Named moves, each a turn or a mirror, and the order they were made in; the first pair answered
move mez:
 -5.8  -8.3  21.1 -27.9  20.5  15.2  44.2 -13.1  19.6 -16.8  -7.9  -3.2  10.3  -4.1  19.0   1.4   8.6   1.5   2.8  -8.0  23.2   9.1   4.5 -16.5 |->  -5.0  20.0 -14.0 -23.8  18.7  18.4   3.8 -10.0 -25.7  24.9  -9.8 -14.1  13.3   1.2   3.5  -3.2 -10.8 -25.4  11.8   2.8 -31.3   7.8  13.2  22.5
-16.1   9.8  38.4  14.9 -13.5 -16.5  16.1  -2.5  30.5  -7.6  31.5  20.6 -44.3   5.8  22.9  11.5  17.2  53.0  12.5   7.1  -0.1 -10.6 -21.8 -13.0 |-> -13.6  32.5   7.0  19.2 -15.5 -14.5 -23.4  -1.7 -11.9  32.3  29.0   9.0 -39.8  10.3   9.5   6.2  -0.5  28.2  20.7  16.9 -49.2 -10.4 -11.9  22.5
  3.9  23.8 -15.7  -4.6   2.1  -3.8  -7.1   1.2 -29.2  25.1 -14.4 -26.1   6.7   1.8   7.3  18.3 -10.9   0.2  16.7   4.7 -39.4  30.8   9.8  30.1 |->   0.9  -6.6  24.5  -9.4   4.7  -5.9  39.6  -1.2  20.4 -21.5 -13.7 -14.5   1.0  -3.7  24.2  23.3  13.0  32.1   7.7  -6.5  22.1  32.6  -1.7 -13.7
move fod:
 -9.0 -22.9  11.2  -6.8   8.1  14.4  18.9 -25.3   7.8  -8.3   8.5  36.2  10.4  34.3   9.2  10.5  29.2 -38.8 -13.9 -16.2   0.5  18.8  18.4 -24.8 |-> -23.7   0.4  37.3  -5.7  13.9  12.8  42.0 -18.3  -3.2 -10.8  12.4  27.9 -18.2  28.2   8.8  13.6  35.4  -8.3  -5.3   0.0   9.4  19.0   5.5 -18.6
 -4.4 -20.8 -12.2  12.4  -5.0   4.4 -10.8 -16.4  11.1   3.3  23.2  21.0  35.6  13.5  -3.8  -7.2 -10.7  -5.4  -8.3 -36.2 -14.2   0.5  30.7  20.5 |-> -28.4  18.7  30.6  15.4   4.4   0.5  25.0  -7.5  -9.8  -1.0  27.5  10.2 -11.4   2.2  -4.8  -1.5   0.3  41.3   7.9 -10.6   0.6   5.2   6.2  28.6
-14.5  19.8 -24.4  12.2  26.2  -7.5 -24.9   3.4 -25.1  20.3  -1.1   8.5  10.5  12.2   0.2 -25.7  -9.9 -37.8  -1.9  -3.0 -19.9  13.5  19.5  14.4 |-> -26.5  41.1   0.3  15.0  33.1 -12.2  -5.9   6.8 -35.9  18.7   1.5   2.2 -16.1   4.3  -1.8 -22.5  -4.2 -10.6   6.8   9.6 -11.3  17.4   5.7  18.8
move napu:
 10.8  12.5  -6.4  19.7 -10.9 -10.5 -29.8  10.0 -11.6  27.0   6.2   3.3   4.2  10.5  -8.8 -15.5  -0.4   3.3  -6.3  10.7 -11.6 -14.2  -2.9   8.1 |->  15.2  29.9   1.6 -13.8   2.5  -6.0   1.8  21.2  -9.1   6.0  -5.8 -13.8   0.1 -24.6 -11.3 -12.3   3.4   3.7   8.0  12.0  24.2  -2.5 -11.1  -5.6
 11.1  11.0  -0.7  -1.9  -3.5 -23.7   8.5  16.4   2.6  -0.7   0.0  -8.0  -8.3 -21.4 -14.0   4.7 -12.9   4.1   0.7  14.8  18.1  -7.0 -18.5  -7.8 |->   9.7   0.6  -6.3  20.3 -11.9 -25.0 -13.8   8.2   0.6  14.7   8.0   4.5  -5.0   2.5 -13.0   2.5 -14.3   4.7  -9.4  12.6  -6.1 -13.4 -13.1   2.0
  9.0  31.3 -30.3 -32.6  -2.8   2.8  -6.7  19.0  -7.2  -8.6   0.2 -14.4  -6.0 -48.5  -2.0   6.3  -3.2 -21.7  13.2   1.4  25.1 -12.1 -22.0  -4.7 |->   4.0   9.8 -40.3   9.8 -21.0  -7.9 -50.8   5.2  -9.6  23.9  14.7  11.6  -0.2   1.7  -0.8   0.4  -7.4 -25.1  -5.7  -3.1 -24.9 -27.6  -9.4  15.5
 -5.6 -14.8   8.5  -7.5  20.8   4.5  22.8 -21.6  -2.9 -12.1 -10.1  -3.7  14.4  -7.1  19.1   9.0  16.3   5.7   5.1 -12.9  -0.8  14.4  13.1 -12.2 |->  -8.4 -21.3   5.3   8.0  13.6  -0.3   5.8 -28.3  -4.6  -3.1  -1.4   6.6  18.5  11.3  17.5   4.8  15.2   7.3  -0.5 -16.3 -20.4   9.2  18.4  -4.1
move defi:
 17.8 -17.3  -5.1 -19.7 -13.2  10.4   4.3  -2.8  14.1 -29.5  10.1 -17.6 -12.7  -5.5  -3.3   8.0   3.8  12.3  17.6  19.7  43.0 -13.2  12.3   3.3 |->   3.9 -17.3  -0.6 -19.8   0.2  29.1  17.4 -33.1  -1.2  -9.7   8.8 -13.4   4.7  13.9  14.2  12.6   9.5  -4.5  23.0   3.9  12.9   8.8  31.6  20.4
-32.1  37.6  12.8 -11.4  18.4   9.8   9.8  -3.2 -61.6  11.2  15.4  13.5   4.0   4.8   1.8  -7.7  19.8  -9.1  25.5  -0.5 -44.0  50.9  20.1  41.8 |-> -11.5  41.7   9.2  13.3  -7.3 -28.4 -31.2  48.4 -42.1  -5.5  24.5  11.9 -41.7  -5.9 -35.0 -16.6  10.2  31.6  13.7  33.9 -15.7  -3.2 -18.0  25.8
-15.3  -6.9  23.0   7.2  -1.6  12.6   5.3 -16.1  -8.0   9.2   9.3   8.4  14.9   7.6  22.8   2.0   1.1   1.4 -11.9 -22.4 -21.1  19.7   6.1  17.3 |->  -4.0  -2.0  20.1  25.3 -16.0 -12.3 -20.6  11.6   3.4  -0.1  13.8   7.9 -15.4   3.0   0.8  -4.1  -6.0  26.7 -19.5   0.1  -4.7 -11.9 -17.0   8.5
-13.0  16.2  21.1  25.1   5.5  -1.2   4.7 -12.8  30.3  26.1   6.5  13.4 -33.4  31.8   6.0  -2.8   1.6  39.3 -30.0   8.7   7.5  -4.2 -11.6  -7.1 |->   2.7  12.2  14.8  -1.6  12.1   3.5  18.3   0.2  46.5  -1.5  -5.5   3.8 -23.2   2.6   1.6  -2.4   4.4  27.3 -26.0   1.1  44.9  -1.4 -13.2 -32.1
Then:
(two moves a pair)
 -9.1  51.6  -4.0 -16.3  22.6 -15.7   1.6 -16.9 -20.8 -14.9 -20.6 -25.7  -1.6 -32.0   4.5  10.8  -1.0 -18.6  15.3   3.3   4.6  15.8   4.1 -13.2 |-> -24.0  32.4  28.5   2.0  18.7 -20.6  24.3 -26.1   0.6 -27.4 -10.7  -8.4 -10.9 -11.8  17.0  12.1  15.7  13.9   5.6  -2.4  21.4  15.1  -4.4 -25.2 -> defi mez
  1.4  -6.4  13.8  42.4 -11.6 -29.6  -0.2 -17.4   6.0  -7.8  10.2   2.9 -19.4   7.3  13.6  -8.2  13.0  18.5 -25.2 -13.5 -10.9  12.0  -6.0  -0.2 |->  15.5 -15.7   2.0  24.4  -8.5 -29.3   3.3  -6.0  23.9 -28.1   0.8  -3.0  -5.6 -14.2   8.0  -8.9   9.9   5.6 -28.0 -19.7  17.7  13.2  -7.1 -19.9 -> defi fod
 -1.6   8.8  17.9 -10.9  11.3   4.4  16.8 -27.3  -9.6  18.8  -9.4  13.2   4.3  10.9  14.2  -8.0  48.7  -0.5  13.9 -22.0 -22.3  -7.6  11.0  -0.5 |->   7.0   9.3  13.4  10.2  -3.4 -18.8 -17.4  -4.1  -1.6  18.0  -1.9  15.4 -17.6  14.8  -4.3 -14.7  39.6  20.8   3.1  -5.7 -21.1 -36.2  -6.2  -4.0 -> fod defi
  1.5  -6.2 -12.5   0.2  -0.6  -0.3  -3.1  -4.9   3.8  15.8   4.0   4.8  20.5 -11.4  11.1   1.5  -2.6 -17.5   3.9 -18.1  -8.8  10.4   9.4   9.2 |-> -14.3  10.6   9.0  14.1   2.0  -5.5   5.6  -3.3 -10.3  19.8  10.0   2.8  -3.7  -3.7  10.8   4.2   2.3   8.1   6.0  -4.8 -14.6   8.8  -1.9  18.8 -> fod napu
  2.6  36.3 -28.2  -4.0  -3.0 -18.7 -24.2  35.3 -14.5  16.6 -10.3   2.6 -12.5  -0.8 -12.2  -6.9 -17.5 -29.5  29.2  21.9 -26.3 -13.6 -13.4  23.2 |->   1.3  17.5   6.3 -19.5   2.3 -19.3  26.9  37.3  26.9 -30.5 -13.4   7.4 -15.6 -17.5   0.3  -0.2   2.5  -4.6  23.3  11.2  40.3  -8.7 -27.2 -18.8 -> napu mez
 20.2  14.0 -31.4 -14.6  -3.8 -21.0  -5.4  30.2  -3.5 -25.3 -12.9 -44.0 -22.4 -24.5  -8.7  -4.3  -5.7 -17.1   2.4  19.3  20.4  -1.0 -19.5 -19.5 |->  -5.4  21.6 -14.1 -25.3  17.9   5.2  33.2  -7.6 -29.0  -5.0 -15.5 -43.6  -3.1  -9.2  18.5   5.1   6.0 -27.7  16.5   2.3  -8.1  38.1   0.4   3.7 -> defi fod
 -5.3  -3.8  30.5  13.9   0.3  10.7   6.6  -3.6   1.2  -4.4   0.9  12.4  -9.2  30.3  11.5  -0.6   6.2  26.9 -14.3   1.4   0.2  -1.1  -5.9   7.9 |->  -2.5  20.1  10.5   4.4   6.0  14.4  -4.7   2.2 -27.4  13.1  -4.4  -3.7  -7.7  18.6   2.5  -1.6  -4.1   8.4  -1.2  11.4 -22.0   1.2  -3.6  27.7 -> napu mez
 -8.8 -30.9 -42.3  -2.6 -40.8  -8.9   0.9  12.5  51.3  -9.8  14.9  -4.3 -27.8 -23.9  -5.5  -7.2  -7.1   6.0 -10.6   1.7  47.7 -44.3 -15.5   0.7 |-> -43.4  -2.9  -6.3 -27.6  -8.0  23.2  69.1 -20.6  18.6  -3.3   7.4 -15.1 -23.4 -28.2  24.6   6.6  13.5   7.2  14.0  -8.2  39.1   6.6  -0.1  19.1 -> defi fod
 -7.7   0.5   9.9   9.8   5.2  12.4   4.6 -17.1  -2.7  20.4   3.3  -0.2  15.0  20.2  12.0   3.9   4.4  -7.1  -5.7  -6.0 -30.0  16.3  17.8  19.2 |->  -7.7  -5.4  23.3   2.4   8.5  11.1  29.3 -16.3  18.2  -3.6   1.5   2.3  13.2   8.6  16.3   5.9  12.8   3.8  -6.4 -12.1   1.9  17.1  11.0   0.8 -> mez napu
-24.2  15.2  23.3 -11.2  14.8   9.2  11.4 -24.3 -22.5  14.9   3.7   3.6  -2.2  15.0  21.0   7.6  13.5   5.2  16.7  -5.7 -24.7  26.0   3.2  25.5 |->   0.4  -1.0  -0.3  18.0 -15.8 -21.2 -48.2   9.8  -2.2  12.7  12.6  10.8 -18.7  22.6  -8.7  -4.7  -1.1  20.4  -2.5  12.4 -20.0 -21.3 -15.1  14.1 -> fod defi
-58.1 -10.4  28.9  10.8  -4.5   1.8  40.4  -4.0  -6.7   5.3  14.1  24.9 -19.5  39.9   0.4  -8.6  12.2  32.8  -7.6  -3.9   0.1 -11.1   7.3   7.9 |-> -26.5 -43.3  -9.9  14.9 -27.0 -12.4  -7.4  15.9  23.2  -4.6  10.5  32.0  -2.4  37.1 -18.1 -17.1  -4.2  10.8 -25.1  -7.0   9.8 -39.6   7.7 -12.4 -> fod defi
 11.6  14.2  -3.4  16.8 -30.5 -36.7 -33.8  34.4   9.8 -18.0  22.1   7.1 -34.8  -8.1 -30.6  -6.4  -8.7  21.9 -11.2  28.1  30.7 -39.0 -34.2 -27.4 |->  23.3  -0.1 -29.2  15.6 -34.6 -32.6 -56.4  31.4  14.1 -11.5  20.5  12.4 -11.2  -3.0 -31.8  -9.7 -17.2  -6.1 -16.4  16.6  17.7 -40.8 -21.2 -25.8 -> fod mez
  5.8   5.6 -16.1 -39.1   5.8   6.4  38.6   8.3 -20.3 -21.0  -8.1  -1.6   4.8 -26.2 -12.9  -9.0  -2.7  -3.3  -8.7 -16.0  38.5   8.2  -2.0 -16.4 |->   4.9 -23.8 -34.1   6.2 -16.1  -2.7 -13.5  -9.4 -20.5  13.8   6.8  28.6  16.4  25.9 -11.8 -15.7  -9.3 -10.8 -31.4 -23.4 -17.7  -7.2  14.2   3.0 -> fod napu
 24.5 -22.3 -23.3  23.2 -27.9 -25.2 -39.8  32.9  19.8  -7.2   5.4  10.8 -14.2   7.1 -12.7 -13.5  -7.4   5.4  -0.3  12.9  11.1 -33.9  -4.3  -7.6 |->  28.5   4.6 -34.6  -0.4 -16.4 -18.9 -38.3  42.7  -2.8  -4.0  -5.2 -13.6 -15.5 -18.8 -20.8 -12.4 -15.2  -8.8  14.6  19.8   9.7 -26.2  -4.6   0.6 -> napu mez
 14.3 -14.3  12.7  37.6 -24.3   3.8 -24.6  -5.9   3.2   3.0   9.3   7.3  -8.4  -1.2  -7.2 -20.2  -1.3  29.1  19.1   5.1  -4.4 -18.9 -33.4  -4.7 |->   5.0 -20.2  11.6   9.6  -1.3  34.4   9.9 -37.2  -4.6   5.1   0.1   7.8  27.9  -3.0  18.5 -12.3   6.4  -6.5  29.0 -22.2 -12.9  20.8  -6.0  -1.7 -> defi defi
 34.0  31.4 -30.5  -3.3  -3.9   8.7 -21.8  23.4 -10.5  12.9 -11.2 -22.6 -11.8 -24.5 -16.9 -16.4 -16.2 -12.3  -0.3  24.9 -27.5  -1.1   6.8  19.0 |->  36.6   4.0  -3.1 -21.3   3.0  14.1  27.4  16.9  33.5 -32.7 -15.7 -16.4  -2.2 -37.3   1.7 -10.5   2.6  -2.2  -3.6   7.2  30.8  10.6   3.7 -21.0 -> defi mez
 28.3  34.4 -14.4  -8.5   4.8   9.4  -4.1  -5.1 -30.7  15.8  10.0 -14.6  -9.5  -3.7  15.2 -10.3  18.5 -10.5  14.3   2.0 -21.1  -7.4   4.9  12.7 |->  34.0  32.2 -15.2  -2.2  -2.1   0.7 -14.1   8.4 -25.5  12.1  11.6 -16.4 -20.2  -6.7   6.9 -13.1  14.2  -2.4  10.3   9.0 -14.1 -18.7  -2.1   8.5 -> defi napu
-11.6 -19.8  11.6  22.8  -5.1   0.2   4.2   1.0  10.3  -5.1  22.6   9.7 -17.4  10.8   2.7   1.5 -15.2  23.5   2.9  14.8   7.7  -8.4 -11.0  -0.7 |-> -11.2 -18.9  11.7  -4.5   8.8  14.7  29.6  -7.0  10.5 -13.8  14.6   2.1  -3.1  -5.1  13.3   6.2 -12.8   7.8  12.5   5.0  23.3  13.6  -3.6  -6.9 -> napu defi
  6.9 -17.8   8.6 -11.2  16.0   0.2   7.2 -10.2   5.6   4.2   1.1   4.4  17.8  -5.1  12.1  -3.0  -8.3 -18.6   1.5 -34.1  -1.9   3.1  16.1 -14.2 |-> -11.1   9.0  34.6   3.1  14.7  -7.9  16.9  -6.3 -11.3  12.3  12.1   2.5 -17.3   1.4   9.8   0.1  -2.8  18.0   6.8 -14.2  -8.3  -2.4   1.6   0.9 -> fod defi
 19.4   7.6  -8.1 -25.3 -10.9  -3.9   0.8   0.6  15.3  -1.1 -16.9   4.2  -0.6 -19.4  11.2  18.8   8.4 -16.8  -1.8  16.8  23.7   3.1  -3.3  -2.9 |->  -2.0  18.8   4.7 -16.0  -3.7   5.7  11.6 -18.9  -5.5  21.0 -11.2   8.5  -1.7   2.4  22.0  21.9  12.6 -11.8   2.7  15.5  -5.9  17.8   3.9  17.6 -> defi fod
 -9.8  -2.2   9.2  -4.9   8.9   2.8   7.7 -13.6   3.2   5.4  -1.1   8.7   7.4   4.9  16.7   2.7  10.7 -10.5  -5.7 -16.0   8.1  17.3  -5.0   1.7 |-> -13.5   4.0  14.5  13.2   1.6  -8.6  -5.9  -3.4  -2.5  12.6   4.9  11.0  -9.6  14.7  10.8  -0.1  10.4   8.1  -8.2  -3.8   0.6   3.4 -13.9   8.4 -> fod defi
  1.1  -6.8  -8.0  -8.5   6.4  -9.7  13.4   2.8   6.6 -27.1 -39.9  -7.6  -4.8 -51.1  15.2   2.3  -2.6 -21.1  -0.6 -20.3  22.0 -13.5  -6.9  -4.2 |->  -6.2 -25.5 -14.9  34.7 -11.0 -17.2 -26.9 -10.9   1.4   4.9 -23.0  17.9  -3.6  -3.3  16.4  -2.6  -6.3 -14.9 -16.9 -20.8 -25.4 -26.3   2.9  16.6 -> fod napu
  0.0  13.3 -16.6  -9.8   7.7  15.1   0.9  -6.7 -33.5  12.2 -12.8   1.2  18.3   3.7  18.0   4.3  -1.5 -25.9  14.5  -9.6 -23.0  16.4  15.6   5.9 |->   0.9  21.5 -11.4  16.5  -6.8  -4.7 -23.7  11.9 -36.4  19.4  -2.1   4.1 -11.7  13.7   1.3  -0.7  -5.4   4.8   8.3  11.9 -29.0 -10.7  -2.4  11.8 -> napu defi
-11.2  51.5  36.0  -8.0  17.8   5.1  13.4 -25.1 -29.9  17.5  10.0 -24.8  -9.4  11.4  -4.1  -3.3   9.4  13.8 -12.6  14.5 -35.9  13.0  -9.3   5.7 |->   0.7  40.5  25.6  13.0  -0.2 -15.8 -19.5  -2.3 -13.5  11.7  14.8 -19.7 -24.3  17.1 -24.0 -10.9   3.7  28.6 -24.0  28.9 -30.3 -20.0 -23.4  -1.7 -> defi napu
-11.7  40.6 -11.2  -3.4  13.4 -11.3   8.3  13.6 -40.2  11.1 -22.4  20.6  -9.1 -14.5 -17.6  12.1 -37.0 -28.9   9.4  17.9  -5.6   9.7 -29.6   8.1 |-> -10.8  29.5 -16.6  11.1   6.2 -13.6  -9.2  10.7 -38.4  21.7 -15.8  29.3  -7.0   0.4 -18.2   6.8 -39.2 -30.9   1.9  16.7 -21.9   2.0 -25.7  13.6 -> defi napu
 -6.7 -23.1 -24.0  34.8 -23.2   0.7  -9.8 -18.6 -18.3   7.8 -11.7  -6.7  -5.2  32.8  21.2 -31.2  22.9   6.3 -38.1  20.5 -32.7  -7.6  -6.3 -13.6 |->   3.0 -34.5 -18.3  16.0 -21.9  -2.5  11.3  -9.6   9.5 -24.2 -16.2  -9.8  -2.3  11.0  20.5 -26.9  29.9   9.5 -39.0  16.3  13.6  -8.8 -13.1 -41.9 -> mez defi
 19.1  30.3   4.5 -32.4  20.6  17.0  22.1  30.3  -9.9   4.9  -5.2 -32.1  -3.1 -28.0  23.4  14.7  -3.0 -22.7   1.4  -4.1  -0.4  17.1   0.6  -1.9 |->  17.6  34.0   9.2   4.4   2.6  -6.7 -11.1  45.5 -14.3  17.6   7.6 -26.5 -34.6  -8.9   6.9   9.2  -8.3   8.2  -8.4  18.5 -16.3 -14.7 -16.2   8.4 -> defi defi
 24.1  -6.5 -35.4   2.2 -17.7  -4.6 -46.1  17.2   7.8  -0.6   3.1   5.1   2.1  -8.8 -17.6  -2.8 -10.2 -12.8  -1.7   3.9  13.5 -13.5 -10.3  -6.8 |->  17.4 -14.0 -37.8 -15.3  -5.7  15.5 -26.0  -4.3   3.3   3.5  -2.0   6.5  26.6  -6.7  -1.0   1.0  -5.4 -36.3   4.2 -16.4   6.6  10.6   7.5  -3.9 -> defi napu
  4.0  17.5  -7.5 -23.6   3.8  -0.2   5.8 -13.7  -5.2   9.3   2.0 -20.9   6.5  -9.7 -17.1  11.6 -17.3 -20.6   6.0  -0.6   0.1   8.0   1.4   3.1 |->   3.9   6.0   1.2 -25.3   2.7   0.0  17.0 -14.6  12.5  -6.4   0.6 -14.5   8.4 -11.0 -12.1  11.1 -12.3 -16.3   0.9  -6.9  17.8   8.2   1.0 -10.6 -> mez fod
 -0.8   4.2  -8.1  29.5 -15.2 -15.3 -33.5  13.2  -8.4  16.8  -6.0   9.3 -16.7   7.6  -1.6 -12.0  -9.6  15.5  -4.2  17.8 -15.1 -25.9  -6.9   5.3 |->   5.7 -23.6  -2.6  27.0 -18.6 -14.4 -21.6   8.2  22.2  -4.3  -5.6  19.5  -3.5  10.3   6.9 -11.4  -2.2  14.2 -14.8   4.7  11.7 -26.0  -3.2 -20.4 -> mez fod
 14.1  23.8  10.7 -12.4   7.8  14.3  23.4  11.2 -14.6 -21.5  -1.7 -11.6  20.2 -10.7   0.5   4.0  -4.9 -12.7  -0.8  -4.7 -27.1   3.3  15.2  24.7 |->  11.3   0.5  15.1  12.0  -3.8   7.8   9.7  -0.6  -2.5 -15.8   6.7   8.5  22.8  18.0   6.8   0.1  -2.0  -4.3 -14.6 -10.4 -41.5  -4.5  20.1  25.9 -> mez napu
  4.1 -32.0  20.3  -4.1   2.3  10.5  14.3 -19.9  15.4  -3.8   0.9  21.4  23.6  14.3  29.9   5.5   7.8  -2.8  -4.1 -13.6   7.5  -3.4  13.3  -7.8 |->   7.9   4.9   6.1 -34.7  16.7  20.5  20.1  -9.4  -9.5  -1.6 -12.4  -4.7  22.7 -22.2  19.7   8.8  -0.8 -20.4  14.6  -2.6  12.6   8.8   8.9   1.8 -> mez napu
  9.5  -4.8 -10.4 -12.6   3.5   5.9   0.3  -3.4  -2.5 -11.8 -15.1  10.4  12.6 -15.0  -3.6   9.9  -8.8 -27.6  -5.7  -5.5  18.7  -8.5   1.2 -11.0 |->  -2.1  17.1   7.7 -11.1   8.6   2.0  14.8   2.3 -19.5  -7.7 -11.8   0.6 -10.8 -20.1  -5.3  12.2  -5.9  -4.8   3.2  10.2  18.2  -6.8 -10.1  -1.5 -> mez fod
 10.6 -20.9 -41.6   6.5  -4.1 -10.2 -28.5 -12.8  13.7   6.6  -2.4  14.2   4.4   9.0  -4.5   4.8 -23.4 -34.1  -7.7   9.5  -5.7   3.1  21.0 -11.1 |->  13.7  -1.9 -39.8 -20.7   9.2  -4.1  -5.9  -3.0   8.7  -6.6 -14.1  -4.1   1.4 -22.5  -7.7  10.6 -22.7 -36.4   3.7  13.2  18.5  14.6  13.6 -18.0 -> napu mez
-15.5  10.4  18.2  11.4  -2.4  -4.8 -13.6 -14.1 -14.7  13.7  10.7   3.3   6.0  15.4  -5.8  -7.7 -11.7   8.5 -20.3   4.8  -7.9 -12.7 -15.6  14.8 |->  -7.6  18.2  17.6 -18.7  10.5   1.8  11.1  -4.0  -9.0  -9.8  -0.6 -14.0   8.8 -19.7  -8.5  -3.7  -9.9   0.6 -11.0   1.6  25.7  -0.2 -19.9  -1.6 -> fod napu
  8.1   3.3 -11.4   7.8  10.2  -0.8   4.9   8.2  25.9 -18.2   0.6  -2.0   6.7  -0.4   5.3   3.4  18.0 -13.1 -12.8  -7.1  12.2   3.9   3.1 -28.7 |->   7.9   3.8 -22.5  20.0   6.0  -4.3 -19.6   5.0  15.3   2.4   4.8   1.6  10.0  14.8   1.7  -0.6   8.8 -20.1 -15.6  -7.7 -13.9  -1.5   9.5 -15.4 -> napu mez
-23.5   0.4  19.7  13.2  12.1   2.1  11.5 -21.9 -15.6  25.3   5.6  -2.4   7.2  24.2  32.8 -11.0   1.6   4.1   4.9 -26.8 -14.9  -9.4   6.5  12.2 |->  -6.4   7.3   8.0  26.1  -4.5 -19.8 -17.6  11.9  -7.1  17.9   8.8  -7.8 -18.6  11.2   5.1 -17.5  -9.7  22.5   0.4  -4.4   0.8 -42.5 -17.0   4.1 -> defi mez
 22.3  13.8  27.6  25.1  -3.8  -3.2  10.3   3.8   0.9   1.7   1.6  -6.8 -39.9  10.7  11.2  13.2  -8.8  10.9   1.1  11.3   9.3 -18.9  -9.7  21.6 |->  41.8 -10.1   0.3   0.1   0.5   8.6   7.5  -0.2  21.1 -16.5 -11.5  -6.8   0.4  -6.2  17.0  14.7 -14.5 -32.6  -3.0 -12.3  26.1 -10.5   6.9  -0.3 -> defi fod
